In the rows, zero is written as 128.
Named turns come first, each shown by rows before and after it. Which turns, in which order, take the first row of each pair that follows to the second? Write the first one first, as in the answered first pair.
turn U:
[114 130 120 148 124 141 119 133 149 145 105 157 126 138 123 135 127 122]  ->  [119 148 118 139 116 130 123 121 165 144 111 134 123 134 134 143 128 133]
[112 138 142 141 123 133 113 126 132 134 108 130 130 150 131 119 141 142]  ->  [119 145 141 135 120 122 112 126 139 131 111 122 127 147 135 118 141 145]
[117 125 138 159 123 152 137 127 155 114 117  96 152  95 119 116 132 124]  ->  [130 131 127 149 124 142 133 133 158 101 122  90 142  94 118 106 137 129]
[113 149 149 133 167 120 147 124 121 137 149  84 138 119 105 121 114 124]  ->  [128 149 140 130 174 112 142 133 118 127 154  90 133 117  99 108 117 129]
turn E:
[ 93 150 141 113 142 151 135 106 143 158 135  79 124 132 160 150 154 130]  ->  [ 99 121 121 102 148 149 140  93 138 175 134 109 119 142 165 157 149 116]
[136 110  88 101 138 118 136 145  98  90 142 145 127  95  97 117 124 128]  ->  [124 136 108 114 133 123 138 153 103  78 142 118 131  87  89 113 123 140]
[120 116 112 121 120 139 153 106 118 144 145 119 130 120 132 162 132 108]  ->  [147 123  95 108 123 117 144 110 134 131 148 127 115 124 136 149 138 121]
turn X:
[105 132 156 124  93 128 104 115 167 102 121  66 142 105 135 160 141 137]  ->  [ 99  89 143 110 111 144 127 120 122 101 129  84 152  82 121 165 120  97]
[121  97  91 109 139 119 129 131 109 135 137 158 121 130 138 140 120 107]  ->  [134 118 101 122 140 111 109 157 120 115 134 165 109 142 128 110 139 133]
[ 99 124 132 162 140 126  63 137 131 133  94 155 136 165 131 139 116 145]  ->  [ 87 118 125 155 133 130  75 114 134 151  99 144 144 157 142 164 103 134]
turn A:
[ 89 107 110 127 113 120 122  73 119 160 142 139 135 118 137 161 124 104]  ->  [121 117  84 102 118  95 125  78 124 139 158 135 117 106 144 149 127 115]
[146 143  94  97 146  72 153  94 122 104 140 127  94 121 157 114 124 103]  ->  [138 172 126 133 134  71 123 107 154 104 115 138  88 155 150 103 149 135]
[119 120 112 114 123 125 133  98 137 149 135 128 131 135 156 166 119 121]  ->  [134 130 105 108 124 111 127 100 146 140 142 126 122 134 161 159 126 130]
[109 182 135 121 113 148 162 125 109 107 138  43 175  64 147 115  72 109]  ->  [137 201 122 112 112 124 150 136 127  89 143  39 157  67 154  95  87 135]
Now pairs of rows:
Each pair is two turns apart.
[165 134 117 113 173 122 153 139 115  58 136  76 109  85 120 128 110 109]  ->  [172 123 119 128 185 123 137 161 106  49 123 111 104 105 102 104 123 113] -> U, A
[143  95  96 119 124 121 122 116 138 126 136 164  93 146 128 139 122 138]  ->  [130 111 128 149 131 139 117 155 123 106 125 156 103 143  98 114 130 145] -> E, U
[123 112 133 129 128 174 159  90 146 168  94 133 147 124 161 121 129 107]  ->  [170  97 100 106 145 147 154 111 138 141 106 160 121 122 159  92 134 111] -> E, X
[142 150  86 104 111 145 154  85 111 147 130 101 131 106 142 167 133 115]  ->  [130 121  96 122 127 168 155 116  68 136 120 126 142 101 109 151 126  92] -> X, U
[ 94  97 144 143 126 157 125 123 109 161 119 143 155 135 114 140 116 105]  ->  [161 115  92  86 136 105 134 134 122 113 159 124 122 105 125 114 119 126] -> A, E
[173 140 106 116 142 106 116 157 129  85 134 146 110 127 122  98 145 157]  ->  [119 164 140 141 107 124 109 103 174 145 110 119 131 156 152 152 148 163] -> X, A
[153 120  95  98 145 111 166 125 106 112 158  88 131  77 136 121 131 107]  ->  [146 111 110 116 153 126 162 149  87 103 152  95 136  76 117 108 130 104] -> E, U
[ 99 120 135 135 116 139 123 104 144 172 112 147 134 153 134 144 129 116]  ->  [110 144 131 128 109 124 123  95 166 160 123 124 129 148 148 146 136 134] -> U, A
[130 149 113 152 123 110  77 116 145 107 109 169 127 165 144 134 137 114]  ->  [109 129 111 146 120 126  95  93 132 130 113 165 142 156 149 160 118  88] -> U, X
[148 140 127  95 111  97 100 100 185 144 136 126  86 138 183 129 126 160]  ->  [108  76 149 135 127 150  95 125 125 165 103 194 108 159 148 122 121 114] -> U, U
[103 166 153 116  87 134 133  91 155 129 115  71 120 130 159 165 137 135]  ->  [164 146 105  78 107  92 128 100 158 104 136 103  85 126 161 142 146 140] -> E, U
[130 150 153 165 123 133 125 155 129 104 134 112 140 121 105 112 136 152]  ->  [113 129 155 179 124 146 116 146 123 126 115 142 144 142 104 125 135 138] -> E, X
[137 122 110  77 130 134 181  97  95 122 155  74 145  73 154 155 102 105]  ->  [187 166 114 102 133  90 123 154 138  76 139 110  99 115 134  80 154 175] -> U, A
[132 114 130 117 117 150  86 141  92 148 123 128 129 105 100 137  95 123]  ->  [152 143 118 101 108 127  92 130 120 136 135  96 118  95 118 140 101 144] -> U, U
[125 148 142 155 139 133 119 163 136 116 122 135 132 120 126 111 144 164]  ->  [105 113 126 131 138 153 151 126 113 145 132 125 150  98 142 153 115 124] -> X, X
[118 117 132 144 126 124  99 136 122 133 109 164 121 144 124 119 143 133]  ->  [142 117 113 124 132 108 105 136 122 121 122 161 111 135 128 112 143 133] -> A, E
[114 167 171 154 141 146 119 119 137 113 141  76 146 131 102 114 132 158]  ->  [105 124 156 139 158 164 140 123  96 115 151  89 157 108  93 123 107 121] -> X, X
[133 152 124 142 109 109 118  95 171 138 124 119 121 156 165 142 137 154]  ->  [117 126 142 175 124 137 103 129 143 137 106 159 125 173 133 122 140 141] -> U, A
[120 161 124 126 103 118 124  87 180 131 128 102 144 154 149 156 138 131]  ->  [114 175 158 154 113 134 123 141 150  96 126  88 158 139 110 122 143 138] -> U, E
[131 129  79 108 135 107 136 124 134 145 160 117 124 136 155 130 167 120]  ->  [118 102  83 118 149 128 142 143 105 148 151 138 137 137 140 125 160  98] -> X, U
[132 162 136 110 127 130 159 108 134 147 138  84 146  50 133 114 119 105]  ->  [167 155 110  89 135 101 147 107 147 142 144 108 121  60 140 102 128 117] -> E, A
[158 137 111 116 130 100 117 131 144 118 133 150 105 146 137 111 149 139]  ->  [144 106  97 100 139 110 138 109 118 133 145 150 123 126 140 134 125 105] -> X, X
[108 127 171 165 124 143 117 139 102 127 115 152 144 144  89  91 130 126]  ->  [ 97 141 157 131 109 141 152  90 114 146 143  93 157 111 125 141 104 114] -> A, U
[137 136  90  86 127  99 139  99 156 140 150 118 115 134 158 136 124 123]  ->  [120 108  94  90 133 117 145  96 136 151 145 131 126 132 152 148 111 100] -> A, X
[139  81 109 117 141 110 122 120 135 150 117 149 115 137 143 143 128 118]  ->  [153 129 117 115 130  91 118 124 158 127 124 111 109 130 148 130 135 153] -> U, E
[123 164 159 147 128 143 110 164 121 123 121  89 135 137 121 122 131 149]  ->  [124 134 138 118 135 153 141 148  90 129 143  82 145 107 126 139 108 113] -> A, A
[125 130 113 110  97  91  96 166 159 120 104 167  77 156 113  77 157 170]  ->  [ 40 122 168 146  87 168 135 160 111 148  97 115 143 119  98 122 123 124] -> E, A
[114 172 163 136 110 132 138 141 111  76 147  84 133 110 120 109 127 121]  ->  [ 96 110 155 140 127 155 140 139  74 104 131 141 143 125 111 123 113  80] -> U, E
[111 144 149 181 162 111 119 168  95  92 135  99 118 153 109  96 122 130]  ->  [ 78 150 165 190 143 127 124 131 111 125 126  77 130 159 130 137 117 125] -> U, X
[140  88 118 127 157 139 130 159  84 120 126 164 132 116  96 112 122  99]  ->  [143 110  93  87 140 116 155 111 111 129 153 107 133  91 134 148 110  97] -> U, A
[112 156 161 126  87 131 146 130 153 127 121  80 149 140 141 137 142 157]  ->  [110  91 128 102 103 137 158 102 126 158 120 127 149 143 148 162 125 111] -> A, E
[146 148 163 141 139 135 120 164 149  83  97 121 123 159 120 110 139 159]  ->  [112 151 183 150 123 155 128 135 152 112  90 104 141 160 132 140 132 148] -> U, U
[133 105 136 145 145 138 120 147  96 123 113 158 124 143 110 117 127 109]  ->  [122 136 158 164 127 134 104 135 132 136 104 140 125 163 121 127 142 133] -> X, E
[148 110  99  79 131 134 143 119 128 120 153 118 140  91 138 147 119 107]  ->  [120 166 156 130 114 152 130 146 149 113 138  81 154 102 126 134 134 139] -> A, E
[168 175 126 118 120  77 112 140 174 108 127 109 115 135 152 115 140 166]  ->  [ 80 129 170 156 116 152 135 113 126 166 103 114 170 134 139 166 110 104] -> A, A
[147 156 137 138 138 147 131 114 101 156  96 144 134 168 146 151 152 105]  ->  [168 184 135 134 132 129 125 127 117 136 101 126 120 164 146 134 164 131] -> E, E
[119 136 121 132 103 139 134  95 179 132 150  87 107 143 142 134 111 132]  ->  [139 105 118 142 135 150 130 158 124  91 152 126 104 131 100  86 109 116] -> X, X
[156 107 124 128 146 105  85 145 118 120  97 203 123 144 144  92 117 136]  ->  [110 117 147 143 120 122  93  94 142 167  87 177 142 162 172 142 110 129] -> X, A
[134  96 120 159 164 170 139 147  87 114 125 179 118 126 121  95 125 117]  ->  [142 126 130 172 158 156 123 160 107 104 119 174 109 137 125  77 142 141] -> E, A
[135 144 128 155 119 124 104 136 168 125 115 161 110 171 127 115 152 164]  ->  [102 116 126 147 112 149 126  96 152 164 116 154 135 164 142 160 129 128] -> U, X
[114 102  99 123 116 147 121 110 128 164  96 193 117 112 122 140  86 114]  ->  [129 102  93 107 128 141 134 130 108 142 112 183 115  89 110 122  79 109] -> U, X
[153 120 105  55 136 129 161  96 141 126 159  91 130  87 168 158 119 121]  ->  [130  74 130  96 160 174 155 147  77 118 137 145 149  94 119 130 113  88] -> X, U
[106 194 166 165 115 143 122 129 151 100 127  67 138  97 112 126 121 161]  ->  [139 187 141 140 127 124 131 145 136  75 144  67 127  79 110 105 118 162] -> A, U
[104  44 118 187 110 165 153  80  93 218  63 178 154 183 117 139 116  99]  ->  [ 91 124 146 193  74 155 154  48 149 223  70  95 161 179 145 166 125 143] -> X, U
[140  78 108 111 125 129 130 104 108 166 118 153 110 142 130 141 130  97]  ->  [164 111 108 119 121 107 105 116 138 149 113 156  89 159 132 115 152 137] -> A, A
[ 89 162 138 106 110 126 129 142 149 127 159  94 128 117 151 155  92 167]  ->  [103 131 109  80 123 117 140 129 133 132 165 113 122 108 159 162  85 145] -> E, A
[114 116 118  97 138 145 149 121 111 155 128 133 152 158 127 151 104 124]  ->  [139 164 124  96 132 122 140 141 136 120 141  98 139 149 127 125 119 164] -> E, E
[134 150 119 108 112 114 126  95 176 119 144 114 111 131 179 132 137 139]  ->  [ 93 137 148 137 109 147 130  88 163 147 125 117 130 140 173 151 132 121] -> A, A
[146 119 108 142  98 118  82  55 136 172 147 146 131 189 184 170 103 108]  ->  [215 136  84 123 129  79  79 135 113  87 176 141 104 153 149  94 117 135] -> X, E
[178  74  81  85 163  91 128 111 134 126 115 161 100 149 137 102 152 151]  ->  [102 159 185 167 126 145 122 138 143 122  90  77 152 146 112 103 160 180] -> E, A
[108 168 176 163 154 122  94 192 143 100 119 146 138 158  86  91 137 140]  ->  [ 72 158 183 173 134 133  92 144 168 150 100 150 148 182 113 136 136 130] -> E, X
[145 125  97 106 136 109 126  97 152 167 133 142 112 166 164 150 134 147]  ->  [155 107  88 101 148 110 126 113 134 159 133 164 107 165 153 135 135 136] -> U, X
[144 140 116 128 112 146 143 132 127 113 134 132 107 115 124 125 123 133]  ->  [133 129 118 130 112 157 148 124 119 124 128 136 114 119 121 135 112 119] -> E, E
[152 134 114 116 148 118 122 166 107  85 139 142 135 106 118  90 130 134]  ->  [113 175 143 136 110 122 110 113 166 131 119 113 141 140 155 137 142 156] -> A, X
[147 125 145 134 141 132 130 150 113 123 122 120 128 123 115 108 121 113]  ->  [127 138 160 143 123 137 126 133 129 143 114 109 138 131 123 121 123 118] -> X, A
[158 166 117  90 131 108 137 118 150 100 179  82 102 101 135 105 132 146]  ->  [146 183 136 114 118 111 118 118 173 107 159  89 100 127 138 104 148 167] -> X, A
